(in the rows, 128 means zero)
Rotation paths and how fast each direction turns (degrees a step):
Each turn is a multiple of 5 degrees from 10 to 175, or 0.
Each row of a path follows its step; steps can be skipped.
Rotation 1:
step 0: 168; 136; 139; 134; 115; 126; 123; 133; 139; 151; 130; 139; 137; 138; 133; 132; 105; 115; 107; 131; 120; 125; 146; 144; 127; 148; 133; 133; 104; 130; 103; 93
step 1: 173; 117; 99; 138; 122; 120; 145; 145; 124; 136; 129; 112; 134; 138; 124; 146; 135; 143; 100; 124; 120; 131; 101; 119; 129; 136; 111; 130; 127; 130; 140; 99
step 2: 142; 110; 130; 111; 157; 137; 134; 137; 133; 123; 121; 123; 117; 137; 129; 116; 152; 143; 131; 137; 117; 124; 107; 125; 146; 114; 121; 94; 137; 159; 128; 95
step 3: 121; 131; 138; 140; 151; 123; 135; 141; 143; 143; 136; 134; 112; 124; 144; 145; 115; 143; 149; 148; 110; 129; 142; 130; 139; 103; 133; 113; 86; 152; 123; 115
step 4: 116; 123; 101; 130; 120; 106; 132; 144; 121; 136; 125; 96; 115; 104; 128; 145; 118; 142; 139; 148; 128; 119; 121; 122; 113; 143; 134; 153; 103; 149; 101; 123
step 5: 109; 101; 124; 126; 133; 127; 122; 158; 122; 115; 111; 124; 119; 113; 111; 129; 150; 116; 102; 144; 133; 128; 132; 145; 103; 142; 153; 129; 133; 131; 116; 97
step 6: 129; 122; 115; 121; 146; 142; 140; 135; 129; 132; 119; 155; 130; 128; 127; 144; 108; 118; 106; 117; 100; 137; 156; 128; 133; 143; 169; 124; 133; 138; 136; 102
step 7: 141; 122; 116; 105; 124; 126; 138; 141; 144; 134; 133; 121; 132; 132; 128; 145; 114; 158; 150; 110; 113; 100; 139; 115; 133; 158; 129; 140; 129; 122; 153; 98
step 9: 151; 114; 145; 129; 143; 144; 128; 115; 121; 152; 117; 131; 130; 131; 128; 116; 139; 111; 143; 130; 124; 133; 149; 112; 111; 104; 147; 144; 94; 151; 115; 107
step 10: 147; 135; 119; 133; 135; 118; 134; 134; 122; 142; 130; 131; 119; 129; 121; 131; 136; 128; 102; 158; 113; 96; 128; 100; 117; 133; 131; 163; 93; 131; 143; 129
Speeds:
129; 131; 114; 123; 127; 124; 140; 119; 120; 127; 122; 129; 130; 131; 136; 129; 122; 124; 129; 131; 126; 135; 124; 125; 129; 126; 133; 131; 138; 141; 122; 134
155
130; 133; 123; 130; 118; 122; 132; 129; 133; 127; 131; 111; 131; 124; 129; 129; 127; 127; 125; 120; 141; 130; 133; 137; 118; 126; 121; 127; 128; 133; 128; 123
100
135; 124; 129; 131; 121; 129; 134; 125; 139; 121; 138; 128; 129; 130; 126; 122; 136; 120; 126; 132; 125; 128; 122; 119; 138; 120; 122; 132; 119; 137; 127; 127
45
129; 127; 122; 119; 121; 128; 130; 139; 128; 128; 127; 124; 133; 122; 137; 119; 127; 135; 128; 136; 128; 134; 118; 119; 123; 133; 124; 130; 126; 116; 132; 129
115
133; 124; 120; 120; 141; 122; 128; 136; 134; 122; 121; 130; 136; 133; 127; 131; 130; 123; 119; 120; 131; 129; 134; 130; 134; 134; 121; 128; 123; 124; 125; 136
70
127; 126; 128; 125; 128; 121; 130; 132; 122; 123; 128; 124; 123; 127; 123; 132; 138; 129; 130; 128; 132; 109; 116; 128; 128; 136; 123; 134; 138; 133; 131; 132
120
Rotation 2:
step 0: 115; 136; 139; 106; 186; 137; 159; 117; 130; 118; 125; 114; 120; 116; 124; 146; 116; 141; 101; 125; 152; 117; 128; 136; 122; 126; 126; 116; 145; 118; 106; 126
step 2: 115; 148; 123; 133; 136; 157; 148; 153; 109; 118; 105; 129; 137; 115; 129; 133; 97; 153; 127; 125; 154; 115; 148; 148; 149; 107; 138; 116; 138; 113; 128; 105
step 3: 135; 144; 135; 131; 151; 152; 127; 110; 149; 135; 150; 123; 135; 114; 151; 128; 140; 111; 82; 141; 153; 125; 157; 131; 108; 143; 137; 123; 145; 129; 111; 118
step 4: 125; 134; 125; 123; 123; 120; 150; 141; 109; 114; 146; 128; 123; 108; 119; 142; 91; 95; 141; 122; 147; 114; 144; 150; 128; 137; 139; 84; 140; 112; 142; 126
step 5: 118; 158; 134; 121; 164; 174; 149; 142; 126; 139; 109; 117; 160; 124; 136; 146; 121; 125; 119; 141; 134; 155; 141; 139; 129; 135; 136; 128; 130; 118; 107; 136
step 6: 118; 133; 131; 121; 113; 149; 128; 112; 117; 98; 145; 134; 118; 143; 125; 130; 126; 109; 91; 131; 135; 120; 155; 140; 104; 115; 155; 90; 126; 114; 118; 108
step 7: 136; 142; 120; 152; 148; 160; 141; 139; 117; 158; 128; 130; 148; 105; 143; 122; 98; 124; 149; 132; 132; 124; 145; 132; 119; 142; 132; 102; 134; 107; 152; 105
step 8: 103; 170; 128; 117; 153; 130; 137; 114; 124; 114; 131; 108; 156; 142; 127; 157; 142; 113; 100; 134; 142; 112; 153; 137; 126; 138; 143; 113; 128; 142; 133; 127
step 9: 128; 123; 140; 127; 129; 154; 131; 131; 117; 123; 141; 152; 122; 112; 127; 139; 116; 117; 118; 142; 127; 147; 142; 141; 95; 142; 116; 79; 119; 96; 145; 149
step 10: 123; 148; 144; 131; 146; 171; 152; 134; 120; 138; 127; 95; 142; 161; 106; 140; 112; 137; 144; 123; 132; 122; 138; 131; 124; 132; 159; 116; 133; 122; 141; 109
Speeds:
132; 113; 121; 133; 137; 140; 127; 129; 124; 132; 128; 133; 127; 121; 139; 136; 132; 125; 129; 129; 125; 129; 134; 122; 131; 129; 121; 133; 124; 124; 127; 136
170
117; 131; 123; 133; 129; 128; 122; 145; 121; 127; 125; 127; 129; 129; 134; 136; 131; 130; 116; 123; 132; 130; 116; 132; 126; 134; 130; 133; 125; 132; 128; 125
125
127; 119; 124; 120; 133; 119; 128; 124; 118; 118; 123; 129; 125; 131; 133; 129; 118; 141; 125; 122; 127; 127; 134; 128; 136; 135; 130; 119; 126; 129; 126; 126
170
130; 133; 121; 134; 126; 123; 119; 126; 130; 132; 129; 133; 134; 122; 137; 123; 131; 134; 126; 132; 134; 117; 138; 125; 130; 125; 126; 129; 130; 134; 138; 115
80
130; 122; 139; 134; 123; 141; 132; 131; 131; 129; 131; 128; 119; 133; 131; 113; 130; 137; 120; 125; 130; 121; 129; 131; 131; 131; 135; 129; 124; 126; 130; 129
100
121; 140; 126; 137; 132; 127; 130; 121; 131; 125; 117; 122; 131; 129; 128; 128; 133; 134; 123; 125; 123; 125; 137; 134; 136; 124; 124; 136; 127; 121; 121; 138
130
127; 129; 120; 123; 133; 132; 135; 131; 128; 132; 117; 120; 127; 124; 131; 119; 119; 135; 134; 123; 136; 130; 124; 128; 115; 121; 122; 130; 127; 129; 137; 133
145
Rotation 3:
step 0: 106; 130; 132; 129; 121; 107; 143; 146; 138; 153; 92; 112; 134; 111; 132; 122; 154; 131; 115; 138; 126; 151; 125; 122; 119; 144; 130; 125; 125; 133; 109; 131
step 1: 142; 131; 131; 130; 111; 111; 158; 131; 154; 133; 109; 100; 147; 125; 155; 112; 125; 118; 127; 121; 136; 133; 115; 112; 149; 145; 119; 124; 130; 124; 134; 132
step 3: 134; 122; 119; 135; 119; 108; 135; 117; 125; 133; 96; 127; 113; 105; 159; 143; 144; 142; 119; 135; 151; 137; 117; 136; 121; 135; 107; 135; 105; 120; 124; 138
step 4: 121; 136; 122; 151; 159; 121; 130; 134; 135; 139; 99; 118; 129; 126; 146; 103; 147; 121; 122; 119; 135; 136; 101; 125; 146; 132; 111; 128; 113; 110; 128; 140
step 5: 132; 150; 122; 128; 146; 107; 139; 147; 120; 134; 118; 137; 143; 117; 150; 120; 122; 148; 122; 124; 156; 148; 112; 117; 154; 139; 115; 139; 145; 142; 131; 123
step 6: 130; 154; 116; 131; 115; 101; 138; 124; 122; 147; 123; 135; 121; 110; 153; 102; 140; 125; 112; 152; 136; 128; 112; 121; 115; 118; 115; 140; 134; 134; 112; 121
step 7: 136; 124; 112; 119; 139; 111; 128; 123; 137; 151; 107; 120; 127; 110; 154; 96; 145; 132; 127; 142; 145; 131; 133; 114; 133; 132; 131; 91; 116; 133; 130; 136
step 8: 100; 124; 138; 131; 126; 111; 128; 118; 134; 138; 108; 111; 134; 128; 147; 117; 124; 144; 123; 122; 151; 136; 95; 113; 138; 126; 121; 106; 150; 140; 118; 142
step 9: 125; 143; 123; 132; 123; 97; 154; 122; 146; 145; 107; 139; 149; 122; 154; 130; 115; 148; 117; 116; 138; 114; 110; 134; 125; 122; 140; 131; 118; 133; 110; 134
step 10: 109; 134; 122; 137; 121; 114; 152; 133; 130; 118; 118; 130; 129; 87; 139; 97; 142; 138; 119; 121; 133; 114; 117; 128; 127; 150; 120; 122; 105; 136; 127; 143
Speeds:
134; 129; 129; 125; 116; 124; 133; 123; 123; 136; 121; 130; 123; 140; 127; 133; 135; 132; 121; 129; 125; 134; 122; 138; 121; 128; 134; 134; 129; 123; 120; 123
125
130; 126; 119; 128; 125; 122; 129; 118; 132; 127; 138; 139; 127; 124; 123; 128; 135; 130; 122; 140; 128; 117; 126; 132; 125; 137; 124; 132; 127; 135; 138; 128
95
140; 127; 122; 129; 127; 131; 132; 131; 117; 117; 130; 124; 125; 117; 129; 123; 130; 131; 124; 128; 131; 125; 132; 130; 111; 121; 128; 122; 128; 127; 122; 133
95
121; 134; 130; 128; 131; 132; 135; 121; 135; 114; 128; 133; 120; 131; 131; 136; 122; 129; 121; 120; 134; 128; 122; 134; 127; 131; 128; 120; 116; 125; 128; 129
55
136; 120; 127; 127; 129; 134; 132; 132; 129; 125; 127; 123; 126; 137; 122; 118; 138; 131; 121; 122; 127; 125; 122; 126; 136; 136; 125; 116; 136; 121; 135; 129
110
Rotation 4:
step 0: 139; 113; 139; 152; 137; 156; 102; 134; 113; 123; 114; 103; 125; 124; 132; 144; 124; 142; 131; 151; 127; 141; 107; 104; 144; 140; 117; 132; 123; 139; 152; 138
step 1: 150; 129; 125; 143; 134; 138; 146; 121; 152; 142; 121; 123; 117; 134; 112; 131; 171; 117; 115; 156; 115; 102; 139; 111; 115; 118; 127; 140; 124; 138; 137; 114
step 2: 126; 109; 110; 154; 113; 119; 107; 126; 130; 119; 152; 125; 117; 156; 129; 143; 141; 114; 126; 124; 159; 128; 113; 123; 134; 142; 142; 142; 119; 123; 108; 99
step 3: 143; 127; 123; 148; 119; 107; 131; 123; 112; 133; 123; 133; 120; 98; 116; 149; 151; 112; 130; 125; 129; 142; 90; 154; 135; 116; 121; 128; 147; 140; 132; 146
step 5: 139; 141; 141; 147; 126; 132; 130; 95; 160; 105; 124; 105; 110; 124; 124; 134; 147; 138; 133; 147; 126; 113; 135; 118; 124; 112; 118; 161; 133; 134; 111; 128
step 6: 134; 141; 114; 109; 127; 128; 137; 133; 144; 110; 149; 129; 121; 150; 118; 157; 141; 113; 135; 128; 139; 124; 97; 147; 136; 133; 133; 136; 127; 118; 129; 85
step 7: 115; 113; 118; 139; 118; 115; 112; 94; 119; 139; 129; 115; 122; 115; 121; 139; 132; 115; 127; 132; 125; 147; 108; 148; 155; 120; 88; 113; 135; 109; 126; 133
step 8: 128; 131; 137; 134; 116; 142; 141; 157; 153; 126; 114; 124; 119; 101; 129; 117; 134; 135; 125; 159; 131; 172; 122; 134; 129; 121; 116; 139; 123; 121; 153; 116
step 9: 130; 125; 142; 129; 133; 156; 112; 113; 141; 112; 124; 85; 122; 148; 131; 119; 133; 126; 122; 157; 143; 107; 127; 127; 142; 120; 132; 140; 161; 126; 132; 120
step 10: 146; 120; 113; 129; 133; 166; 130; 115; 132; 135; 146; 132; 138; 134; 118; 157; 142; 113; 129; 124; 112; 136; 107; 137; 115; 105; 125; 134; 121; 136; 120; 90
Speeds:
125; 139; 120; 126; 132; 131; 126; 119; 130; 127; 125; 135; 129; 137; 121; 140; 130; 120; 131; 130; 121; 121; 131; 117; 132; 130; 130; 129; 117; 125; 126; 123
80
136; 138; 128; 129; 118; 130; 133; 127; 134; 134; 131; 139; 130; 125; 141; 130; 133; 125; 133; 124; 118; 129; 128; 132; 123; 126; 127; 133; 133; 133; 141; 127
155
129; 127; 136; 123; 130; 128; 137; 130; 136; 126; 127; 122; 140; 133; 131; 126; 119; 121; 134; 131; 124; 133; 127; 128; 136; 126; 114; 127; 131; 117; 129; 123
35
127; 129; 131; 125; 131; 129; 130; 130; 125; 129; 126; 133; 129; 136; 122; 121; 136; 139; 136; 109; 127; 133; 137; 123; 136; 124; 131; 125; 131; 124; 129; 132
0
130; 124; 127; 124; 138; 134; 129; 128; 135; 120; 135; 127; 122; 124; 130; 116; 134; 126; 127; 136; 116; 131; 132; 120; 131; 140; 133; 134; 132; 129; 128; 135
90
143; 124; 119; 124; 128; 132; 139; 125; 132; 123; 118; 127; 129; 127; 122; 129; 129; 123; 125; 126; 130; 133; 133; 136; 127; 122; 126; 128; 120; 134; 123; 138
160
